The same turns and mirrors carry the whole set onto itself and the rows of a family onto each other. Which other rows belong to the same family as each row named below? List them in the order they appear above.
These 32 rows form 4 families of 8 rows each.
rakub: [-23.1  -6.6  -5.7  -7.2  -1.5 -18.0 -21.5  10.5  -0.9  -6.1 -19.3 -11.8
   6.5 -24.3 -14.9 -12.2  35.8  20.8  10.8  22.9   1.8  -3.5 -13.0 -15.2
  -0.8   9.1  -3.1  12.1  15.8  10.9]
tos: [  0.6   6.9  -8.8 -15.8  -0.2   5.0 -11.6  11.7  -6.6   6.6 -10.9   6.9
   3.5  -4.2   1.3 -14.2   9.6   7.5   7.8  20.0 -12.9 -11.1  11.7 -12.5
  -3.1  -2.2  21.0 -11.5   2.0 -11.5]
buf: [  7.2  -1.3 -15.4 -21.1  -6.8   0.8   5.4   4.9 -16.7   3.3  35.2   6.6
  10.0  -1.5   1.0  -1.3  -6.9  27.0  -3.9  30.7 -16.1  21.3  27.7  -7.9
   3.0  19.5   5.9   3.6   5.6 -21.1]
kufom: [  7.8   4.2 -17.4 -21.6  -5.3   1.8   8.8   6.1 -13.5   3.6  36.8   8.5
   6.5  -1.3  -1.5   0.0  -3.7  21.9  -4.7  25.6 -13.3  31.5  25.5  -5.9
   2.3  17.5  -0.1  -1.4   8.0 -17.1]
laka: [-16.7 -19.5 -17.8 -27.5 -11.4  -9.8   2.1   4.8 -15.1  16.1   4.6 -14.5
  10.0 -33.9 -20.6  -3.2  11.5  35.2 -14.4  24.9   3.3  15.2  12.6  -9.6
 -19.3   6.0   3.2 -12.2  18.4  -5.9]
sop: [ 16.1  -1.3 -17.8 -33.1  -7.9  -7.4 -15.1  -5.1  -8.0 -18.9  13.1  -7.3
  -8.7 -11.0 -12.7   7.3   2.1  27.1  -4.4  36.3   4.8  -4.8  -0.8   3.4
  -5.4   7.6   0.7  11.0  16.5   7.1]
Menev: [  3.4  17.8  -9.4  -1.6   7.3  -6.7 -14.5   5.6   7.8 -20.1  14.7   4.8
   7.0   9.0   4.2  -9.1  23.8  13.2  15.1  30.5 -15.8  11.1   3.2  -8.7
  21.6  21.5  -4.2  19.8   6.3   4.9]
mifo: [-16.7 -19.6 -16.3 -27.9  -8.7  -6.8  -0.2  10.0 -22.8  18.9   1.3 -13.7
   7.7 -33.7 -18.2  -2.2   9.5  25.1  -5.6  21.2   1.5  18.2  11.0  -7.9
 -23.4   4.7   7.3  -8.3  17.7  -4.9]
Sado: [  5.1  20.2  -5.0   2.7   8.0  -5.8  -9.6  10.3   7.5 -18.5  15.9  11.0
   6.2   2.5   1.2  -7.6  21.5  16.0  12.8  27.9 -14.4  11.5   5.3 -12.4
  22.4  23.9  -6.1  16.4   0.1   5.6]
nago: [  3.3  16.3  -7.1  -3.6   4.8  -7.6 -11.7   7.6   9.2 -22.1  13.2  10.2
   9.6   3.7   7.2  -6.8  22.5  15.7  14.1  26.2  -9.6  10.2   2.4  -8.2
  25.7  20.7  -8.9  22.3   7.0  -1.4]
mipu: [-19.0  -5.4  -8.8  -3.8  -0.3 -17.6 -17.9   8.0  -2.7 -10.5 -17.8 -13.9
   8.2 -23.1 -16.8  -7.5  44.5  22.6   8.2  24.4   2.4  -2.1 -10.9 -15.4
   5.4   7.9  -7.1   9.0  16.6  11.3]
Vozu: [  5.6   4.3 -12.5 -23.8  -7.3  -1.8   5.6   8.3 -12.9   7.6  36.7   5.4
   4.7  -4.5  -0.2  -5.4 -10.9  22.2  -4.9  25.2 -13.5  28.0  27.3  -8.9
  -2.6  21.2   5.8  -0.7   5.3 -17.2]
nuri: [-30.9  -2.8  -9.5   0.6   1.9  -6.9   5.5  23.1  -4.9  11.0   3.5   0.7
  24.4 -13.7   1.3 -20.0  30.6  18.7   7.0  11.5 -19.8  33.0  14.6 -21.8
   6.6  13.7  -1.7   3.4   4.2 -16.6]
Gati: [-19.0 -19.9 -12.5 -26.9 -12.6  -8.0   2.6  11.2 -22.0  16.3   3.8  -9.7
   6.2 -34.9 -20.5  -3.2   8.6  29.8  -8.2  18.9   5.1  16.7   9.7 -10.8
 -21.2   5.0   0.9  -8.5  17.4 -10.3]
Lazin: [-13.8  -8.5 -13.9 -13.2  -4.4 -16.7  -3.0  10.3  -7.7  -9.9  33.5 -16.2
  12.3 -21.8 -14.3  -0.9  20.5  33.0  -3.4  33.6   4.6  33.5   4.3  -1.4
   4.4  31.3 -21.7  25.1  18.3   7.2]
rupi: [-29.0  -5.3  -9.3   4.0  -5.5  -4.0  -0.6  22.6  -6.5  17.2   5.0  -1.4
  20.8 -15.3   2.2 -17.3  31.8  16.1   4.6  11.3 -15.3  34.0  19.9 -20.0
   3.3  18.4   1.0   3.9   0.7 -13.4]
vid: [ 16.2   0.1 -11.8 -30.0  -9.3  -8.8 -17.5  -6.4  -8.9 -13.1  13.7  -6.3
 -10.7 -13.5 -17.3   8.3   2.0  24.3  -0.5  37.7   7.6  -6.0  -1.7   3.6
  -6.3  13.5  -1.0   7.5  19.8   9.6]
Mitu: [  4.3  19.5  -3.7  -0.2   5.8  -9.2 -15.7  13.0  -1.8 -19.5  14.8   6.7
   3.0   4.4   4.9  -9.7  22.6   9.0  17.4  24.3 -14.1   9.8   4.4 -14.9
  23.0  22.3  -3.9  21.6   4.7   0.9]
doso: [-17.3 -10.9  -7.9 -12.6  -1.6 -17.8  -5.9   8.9  -6.1  -9.6  32.8 -16.7
  11.4 -22.7 -10.4   2.9  21.3  35.1  -1.6  26.0   1.8  38.1   0.7  -3.8
   7.0  27.4 -21.9  24.0  24.1   3.6]
ferik: [-27.4  -4.1  -6.9   2.4   2.2 -11.9   1.2  23.9  -8.7  14.4   5.2   0.2
  22.6 -15.7  -0.2 -17.7  31.6  16.8   3.8  15.1 -20.0  38.6  20.7 -21.2
   3.6  14.1  -4.6   0.3   7.3 -10.4]
rela: [-19.7   0.3  -6.0  -7.0  -0.3 -20.3 -18.4  11.8   1.5  -5.6 -15.4 -14.1
   3.9 -28.4 -16.8 -11.0  39.7  16.4   6.7  19.0   5.6   4.5 -11.1 -16.3
  -1.2   9.9  -6.6   6.5  16.1  15.7]
Nuru: [ 17.1   4.5 -12.2 -33.5   0.0 -15.1 -12.8  -5.1  -9.8 -19.4  14.0  -5.6
  -7.8 -14.6 -18.6   4.0   2.7  27.6  -2.1  37.3   5.1  -9.1  -3.0  -4.3
   0.3   8.4  -2.8   5.9  21.2   8.3]
sav: [ -1.2   3.9 -12.1 -16.7   1.9  -1.1 -12.8   8.4  -9.1   4.6 -17.4   6.2
  -3.9  -6.4  -6.1 -13.9  12.4  10.3   4.1  22.9 -12.8  -8.3  21.0 -16.9
  -2.3  -2.9  20.4 -14.0   1.0  -8.0]
Sig: [  2.2   8.2 -14.0 -16.3  -3.7   2.9  -5.8   8.0  -7.0   6.9 -14.1  11.4
   2.0  -4.9  -5.4 -15.0  11.0   9.1   8.5  24.1 -12.2 -10.4  13.5 -17.6
  -6.5   0.3  19.7 -13.7   0.4 -10.8]
viv: [-30.5  -2.1  -4.1   1.2   4.1  -7.9   3.8  22.9  -5.2  14.3   2.6   3.2
  25.1 -19.9   2.5 -17.0  29.0  13.2  11.1  11.6 -14.2  33.1  14.2 -20.2
   7.1  18.0  -1.2   1.5   8.8 -12.1]
gezam: [-18.5 -20.5 -16.3 -29.4 -14.1 -13.0  -3.1   7.3 -22.4  15.1   4.2 -18.7
   6.3 -31.0 -19.5  -7.4  12.4  29.5 -10.0  23.2   3.8  11.9  10.9 -11.6
 -19.9   4.1   5.1  -8.6  21.2 -12.7]
tusur: [  2.0   6.1 -17.9 -23.1  -6.1   5.5  10.2   9.1 -10.1   7.9  33.9   8.7
   9.0  -4.9   1.5  -0.9  -6.6  22.2  -7.7  29.2 -14.3  29.5  22.9  -5.9
   3.2  18.5   4.7   5.8   5.8 -16.5]
rutag: [-16.5  -9.7  -6.2  -9.9   3.3 -20.1 -21.0   8.6  -2.9 -11.7 -19.1 -13.7
   7.1 -24.4 -11.9  -9.7  38.0  17.9  14.4  18.8   3.7  -1.4 -11.0 -11.6
  -2.5   8.0  -5.4   8.2  19.2  11.5]
vuva: [-15.6 -10.4 -14.6 -16.7  -2.4 -17.6   0.5   6.3  -6.9  -9.6  25.8 -10.9
  12.8 -25.9 -11.5   5.1  21.7  33.2  -1.7  27.1   2.3  38.8   2.0  -5.4
   4.2  28.5 -22.3  24.8  24.1   6.8]
Fogin: [  1.7   6.7  -7.8 -13.4  -2.5  -3.0  -9.4   7.3  -8.1   6.2 -13.8  10.1
   0.2  -6.1  -3.0 -12.8  13.6  13.1   8.2  16.7 -15.3  -8.5  11.8 -20.8
  -2.4  -1.5  21.6 -16.0   4.4 -13.7]
kem: [ 15.1   4.0 -14.6 -29.4  -8.4  -7.8 -14.5  -7.3  -6.7 -16.4  15.2  -7.1
  -9.5 -11.9 -16.8   4.8   1.2  27.3  -0.5  34.8  10.1 -13.0  -3.5  -3.4
  -1.3  14.6   3.1   7.9  14.3   4.1]
fogev: [-10.4  -4.7  -9.2 -10.4  -8.6 -18.4   0.8   8.3  -6.9  -7.8  34.9 -13.9
  17.2 -22.4 -10.1   1.9  20.5  33.4  -1.6  26.8   3.0  34.4  -4.6  -7.5
   5.0  30.6 -20.9  23.4  21.1   3.2]

The rest of the family of viv: tos, sop, mifo, nago, tusur, rutag, vuva
The rest of the family of doso: rakub, kufom, Menev, nuri, Gati, vid, Sig

